In the rows, zero is written as 128.
Turns, then the turns between two rows, first turn first; the first pair answered:
R (before |-> after):
[109 144 109 113 165 124 135 133 118 124 128 110 133 123 126 126 130 129
 106 134 144 131 114  92 151] |-> [106 144 108 112 164 131 137 134 122 124 133 113 137 126 126 122 132 133
 113 133 142 132 106  96 151]
[176 138 146 115 109 140 137 128 111 162  68 123 153 154 125 129 144 131
 107  93  89 119 134 151 136] |-> [174 127 142 122 110 130 131 132 103 165  61 111 138 150 127 133 136 114
  96  97  94 112 143 143 139]
[138 141 102 128 180  76 134 113 135  99 114 161 130 100 168 131 143 135
 131 126 126 147 169 147 139] |-> [136 134  98 134 184  69 133 117 133 101 116 157 122  98 169 133 137 123
 130 126 132 143 176 138 141]
B (before |-> after):
[121 116 114 149  82 103 158 146  93 117 148 196  71 146 186 109  80  99
 101 120 116 129 117 122 109] |-> [123 136  96 160 141 118 154 142 102  94 132 187  51 130 178 105  82 111
 103 166 121 129 129  94 130]
[153 143 129 126 152 126 142 118 129 107 113 133 142 129 135 112 133 154
 112 156 124 111 146 113 149] |-> [158 139 146 111 112 116 143 120 128 116 112 140 157 136 139 119 135 149
 108 125 117 109 145 133 142]
[116 156 124 116 127 113 131 105 118 118 157 158 155 152 121 142 133 168
 164 156 136 147 111 166 134] |-> [116 159 122 118 134 113 132 106 119 116 156 155 150 148 121 139 136 169
 162 166 139 149 114 161 136]
P (before |-> after):
[140 141 105  95 181 104 102  88 127  66 103 192 136  89 132 149 155 163
 118 154 126 153 127 132 117] |-> [131 133  95  90 170  90 103  88 106  71 112 198 135  99 145 148 150 154
 121 149 136 152 121 134 104]
[139 125 131 106 125 106 107 104 101  94 122 114 126 101 117 167 145 126
 116 147 127  86 187 157 129] |-> [129 115 108 100 120  92 116 110  71 103 127 120 117 113 146 145 135 112
 114 139 144  80 175 140 115]
[ 73 141 100 146 146 161 120 152 149 147 210 139 101 131  74 132 129 103
 164 178 147 134  98 125 102] |-> [ 74 143  92 148 150 162 128 157 145 151 205 137  92 135  86 118 125 102
 159 177 151 135  95 112 105]
Now pairs of rows:
Each pair is two turns apart.
[128 119 141 100 106 135 138 117 138 131 168 158 151 134 118 156 151 178
 163 113 103 137 127 170 102] |-> [109 123  84 115 164 133 158 126  99 135 167 156 114 142 153 106 128 165
 164 155 138 135 115 115 102] : P then B
[ 93 134 122 108 132 146  69 123 114  89 162 112 130 163 102 127 113 130
 134 152 163 168 125 135 121] |-> [ 94 141 111 103 137 150  83 126 108  93 158 120 131 169 119 102 111 134
 134 149 169 166 113 126 119] : P then R
[173 134 168  88  50 104 118 157 141 155 128 149 145 140 110 182 132 157
 140  95 128 131 137 128 106] |-> [168 114 159 104  56  81 110 172 127 167 123 126 115 131 114 187 114 117
 120 105 140 114 156 104 112] : R then R
[151 147 145 133 129 144 135 128 158 119 102 131 150 118 119 113 145 146
 128 118 119 124 120 131 140] |-> [128 120 133 118 100 106 126 119 111 124 134 147 155 139 134 125 138 133
 137 110 135 120 109 139 109] : P then P
[121 135 127 115 108 140 159 128 124 129 144 151 156 154 147  97 138 142
 140 109 132 136 103 141 116] |-> [124 149 124 134 152 164 160 130 148 120 138 137 138 139 127  95 139 157
 145 140 126 146 111 122 132] : B then P
[122 121 122 128 142 126 133 139 121 126 139 122 123 135 133 118 118 132
 120 132 136 139 128 109 122] |-> [138 133 140 123 138 135 128 136 142 120 126 118 133 125 122 128 131 143
 114 127 123 137 135 120 134] : P then B
[128 126 130 140 116 112  98 134 179 112 137 146 160 132  91 125 132 133
  87 129 122 135 125 173 127] |-> [117 120  94 139 120  98 121 141 140 128 135 152 148 152 138  81 114 109
  82 122 150 126 108 142 119] : P then P
[101  79 155 144 126 124 123 163 157 162 185 141 121 122 131 185 135  95
 172 157 155 133 114  99 102] |-> [103  89 144 142 156 118 112 154 151 144 175 138 115 113 131 191 137 104
 171 184 159 133 125  87 108] : B then P
[102  96 118 111  89 108  84 118 121 142 122 132 118 133 160 133  94 101
 119 132 149  86 144 148 121] |-> [132 129 126 131 128 157 102 133 177 135  81 114 106 113 142 110 100 120
 106 144 133  92 157 129 159] : P then P
[104 124 126  96 144 121  99  84 104 104 181 137 151 125  98 181 140 165
 160 163 124 137 114 155 109] |-> [114 146  78 117 189 148 154 121  97 122 127 126 116 134 162  81 116 146
 134 163 155 128 101  83 131] : P then P
[152 148 159  92 176 120 106  97 138  77 116 124 118 108 152 144 149 144
 102 142 117 111 158 128 155] |-> [129 124 138  80 153  82 106  96  86  88 138 141 117 132 181 139 136 121
 108 131 141 106 145 126 126] : P then P
[124 140 120 139 151 170 161 108 131 119 128 146 128 129 119 114 142 155
 138 146 114 149 117 118 123] |-> [133 135 141 127 106 162 157 107 134 125 125 153 144 135 123 122 149 153
 129 111 104 142 118 142 119] : B then B
[153 131 128 134 138 160 129 148 155 107  62 127 120 118 157 113 134 115
 102 118 149 138 139  91 146] |-> [155 122 159 121  90 153 114 142 162 111  76 135 148 118 140 146 146 121
 106  91 131 139 144 131 138] : B then P
[107 140 113 124  89 145 135 126 151 117 127 146 134 134 145 113 138 133
 143 114 131 126  99 167 110] |-> [101 144  97 135 116 153 144 133 147 118 125 145 119 135 149  97 132 133
 145 131 141 129  93 146 113] : P then B
[130 144 104  95 102 108 126 113  94 128 115 134 149 136 151 138 139 129
 115 109 125 119 135 129 117] |-> [151 167 111 107 127 140 135 120 133 121  89 121 143 122 143 127 145 138
 106 116 116 120 144 117 142] : P then P
[115 127 128 136 150 136 143 137 110 144 170 125 126 141 136 110 113 125
 152 148 155 142 123 113 105] |-> [130 141 146 142 158 155 135 134 147 132 160 114 133 125 108 128 126 138
 152 154 136 148 134 123 120] : P then P
